Named turns come first, each shown by rows before and after it. Which turns, in which order, take the first row of each pair that follows to the second? Write the first one first, as in the answered first pair.
k_982:
[  1   4   5   9  -7   4  10  10  -4  13  -8  11 -15 -20 -13 -11 -22 -24
 -15 -19  12   2 -15  19  23   9  -5   3  -3 -21   4  -8 -25  -3   1   9
  24 -14] -> [  5  -2   4  12  -7 -11  -2  14 -13  -3  -4  10 -19 -27 -12   5 -21 -20
  -9  -6  28  -7 -19  25  12  11   5   9  -8 -24   3  -7 -25   0 -11   9
  15  -5]
[  8  -7  -7  -5 -14  -1   6   7   3  19  -9  -7   2   9  -9 -11 -10  -5
 -17   3  -5   3  -7   4  -3   8  -3  20   9   5   1 -25  -2   7   0   2
  -8  10] -> [  2  -4   0  -8 -15   0   7   7   1  20  -3 -11   5  10  -4  -8 -10  -7
 -20  -2   1   1 -11  10   7   3  -5  13   9  -1  -1 -28  -4   3  -2   1
  -6   0]
[ 22  -5 -13  14   9  -7  -1  13  -6 -14   6   3 -18 -14 -14  11   1  -7
  -3   9   8  -7  -3   2  -1   7  19  14 -12 -10  -4   8 -19  -8   0  14
  13   1] -> [ 18  -5 -18  14   9   3   9  13   5  -1  -3   5 -19 -13 -20  -2   1  -6
  -6   7  -9   2   6 -12  -1  13  14  18  -8  -4  -7   8 -15  -1  10  14
  13   3]
k_203:
[  2 -12 -10  14   4 -10 -10   7  10   9   4 -25 -11  -5 -21  -1  12  17
   1   5   0   1   7 -10   1 -13   4   8 -11  -7  19  -3  14   0 -12   3
  -2  16] -> [  2 -10 -11  13  -6 -12 -10  12   5  12   2 -18 -12  -9 -24   3   7  12
   0   6  14  -1  -2   1   3  -9   3  13 -12 -13  20 -11   6   3 -14   9
   1  12]
[  1  -7   3 -13 -18  -2  -5   6 -12   9  -4  -3   9  11   5  11 -16  -3
 -13   8  14  -5 -15  17  -5   4   4  14   3   5   3 -18   0   4  -8   2
  -8   6] -> [ -7   2   8 -17  -7   4   2   4  -9   4  -1  -2  14  13   8   9 -15 -12
 -11  -5  15  -5 -13  21  12  -5  -4  -3   4  -7   2 -10  -2  -4  -6  -3
   0 -11]
[ -2  -6  -3  -1  -7 -13  -8   3  -8 -10   9   3   9   5   5  14   0   5
  -2  12   3  -9 -10   7 -12   4  10   3  -7   3   2  -4   5  -6 -13  -3
  -4   1] -> [ -7  -5   2  -1  -5 -13  -8   4 -12  -8  11   4  11   3   7  16   0  -2
  -1   3  10  -9 -12  14  -7   1   7  -1  -9  -5   2  -5   3  -9 -11  -1
   1  -7]
[ 28   2   4  -5   7 -23 -26  -4  -2 -26  -5 -23  11  -1  21  46   5  20
   5   4  17 -26 -26  15 -14   3  -2  -1  17   8   6  -4   3   1 -25 -11
 -23  24] -> [ 25   7  12  -2   3 -22 -24   0  -9 -22  -5 -19  12  -6  19  50   2  10
   4  -5  30 -26 -32  31  -5   0  -5  -7  15  -4   5  -4  -3  -1 -26  -6
 -14  11]
k_426:
[  9   4  14  -7  10  -3  -7  -4  20  -5   6 -17  18   3  21  -2   4  20
  -9  14   4  -5  15  13  -5  -1   2   1  11  25  10  -7  22   1 -16 -15
 -26  20] -> [  1   5  11  -2  13  -1 -10  -4  21  -9   2  -8  21  -1  24   1   9  23
   1  13   2  -3  19   9  -9  -3  -1 -11  11  23   7   0  22  -1 -14 -14
 -22  15]
[  2 -11 -14  -4  21  -8 -33 -26  -4 -17  11   1 -30   7   4  12   7  13
 -12  23 -21   1  21 -27   0  -1   0 -13   0  13 -21  16  22 -14 -18 -13
  -3  10] -> [  9  -9 -17 -13  23  -7 -23 -26  -2   0  12 -16 -33  12  -6  -1  -1   5
 -28  24 -17   3  18 -27  10 -10   1  -1   8  17 -16   2  18 -11 -18 -12
  -6  15]
[  6  -4   9   7   9 -13 -15  -7  -3 -10  12 -15   8   8  18   8  11  19
  12  16  -3  -8  -2   0 -13  -4  10   4   5   4   0   8  15   0  -5  -3
 -19  15] -> [  2   2   5   7  19  -6  -8 -11   3  -8  13 -19   9   9  17  -2  16  14
  12   8 -15  -4   7 -12  -3  -9   5  -5  10   5   1  16  16  -4   4  -3
 -15   7]
k_262:
[ -7  -5   9 -20  13  -9   2 -16   2   4  17  -9 -13   6  -7  -4   2  13
   1  21 -13  -4   6  -8  -4 -33   6   5  -9  14  -3 -20   3   4 -13  -5
   6 -15] -> [ -6  -4  -2 -15   9  -8   1 -15   3   4   9   4 -26  -2 -14  -5   2  14
   0  21 -19   3  12 -15 -13 -25  10  13  -9  15  -8 -16   2   9  -7   2
   9 -11]
[ 20  -6   8   4  23  -3   0   2  24  -9   8 -23   4   3   5  -4  14   8
  -5  16  -5 -12  -5 -20 -12 -21   0   1  -2  22 -24   4  19   9   4 -17
  -4   6] -> [ 20 -10   2   9  20  -4  -2   6  25 -12   1 -10  -7  -7  -4  -2  15   8
   0  18  -3  -6   0 -25 -19 -11   5  10  -4  22 -23  10  14  13   7 -12
   1   9]
[  0   1   7  -1   5  -7  -1  10  -8 -11   0   8  -9  -4   6   7  -1  -7
  -1   3   9  -2  -9   8   5  -4   6  -9  -3 -13  -4   8  -8   1  -1  -2
   3  -6] -> [ -4   4   7 -12   2   5   6  -1  -1   6  -2  -7   3  12  11  -5  -5  -1
  -9  -4  -4  -4  -9   0   9  -8  -5  -8   7  -2  -1  -3   1   2   4  -8
  -3   0]
[ -9  -8   0   1  -6   8  -9 -12  -3  -5  -8  12   3   6  17  -2   7  22
  16   6 -15   5  10  -6 -20  15  -8  -3   3  15  -5   6  10   3  -1  -2
   1   8] -> [ -8 -10   4   5  -1  -1 -15  -7  -7 -19   1  13  -1  -3  18  10   9  16
  23  10  -5   1   7   2 -16  10  -3  -7  -6   4  -6  14   5  -2  -3  -1
   3   0]
Now pairs of rows:
Each pair is two turns apart.
[-14   3   5 -10  -4   9  13   0  -5  18  -7   1   1  -3  -3   5 -12 -11
 -15 -25   9   1  -6  11  10   5  -6   3   3 -10   9 -23 -10   8   8  10
   8  -7] -> [-24   5  10  -5   5  12   6  -9  -4   2   0   4  10  -3  11  11   3  -5
   0 -27   0   0   1   3  12  -3  -7 -26  -5 -13   0  -4  -2  -4  10   6
  12 -16]	k_426 k_203
[ -5  -3  -4   9  -8  -4   0   7  -5  -6  -5  24  -7 -18  -3   7   8  -6
   2  -3   8  10   2   2   2   9   6  -4  -6 -14  -5  12  -6  -3   5   9
  14 -22] -> [ -2   2  -2   4   0  -6   6   6  -5   0   5   4  -8 -17  -7  -2   4 -21
 -10  -3  13   9  -5   5  15   1   6  -3  -2 -16  -2   6  -7  -5   4   6
  15 -27]	k_426 k_982
[ 20  -3   3  -9  22  -6  27  -6   5 -17  -2 -19  13   6 -11 -37   8  12
 -17   2   1  -3   3   3   3 -15  -3  -7   5  17  13 -21   5  21  -1  -2
   0  30] -> [ 23 -10  -4   0  10 -17  21  10  -6 -24  -8  -2  -4 -12 -24 -20   1   4
 -13  10  19  -5  -2  13 -11  -2   6   8  -2   7  15 -16 -11  26  -4  11
   5  30]	k_203 k_262
[ 20  -1  -8  -1  25  -1   9   1   2  -1  15 -45   9   1  10 -26 -17  20
  -1   3 -16  -7  15  -3  12  -8   9 -12   5  -2   4   8  -4   1   0  -7
   1  18] -> [ 13   1 -12  -1  17  10  19   6   6   9   4 -28   1  -8  -3 -34 -19   8
  -5  -8 -21   1  19  -5  17  -1   1 -12   5  -7   0  12 -14   1  12   2
  17   7]	k_262 k_982
[  7  -3 -17   3  -6   8  15   0   3   8  -6  -1 -14  -7 -15  -4 -11   9
 -18   3  -3  10   0   1   4   4  -6  11  -1  -8   4 -12  -3   3  -1   1
   9  -4] -> [  3  -4  -2  -2  -8  -1  -1   0 -10 -10   7  -2  -2   1   5  19  -7  10
  -8   1  14  -4 -12  21   1  -3  -6  -4  -5 -14   5 -10  -2  -4 -14  -6
   2 -10]	k_426 k_262
[  7   1  -6   4  13  -8   0  -1   6  -9   5  -2  -6  -7  -1  -5   7   6
   0   2  -7   5   9 -13  -2  -2   0  -1  -1   2   3   5   7  -4   3  -5
  -1   1] -> [  4   2  -6   1   3   5   9  -1   6   5  -3   2  -6  -4  -7 -13  -1   7
  -5  -3  -8   8   4 -12  -2   4  -5   9   1   4   6  -5   1  -2   6  -4
   2   1]	k_203 k_982
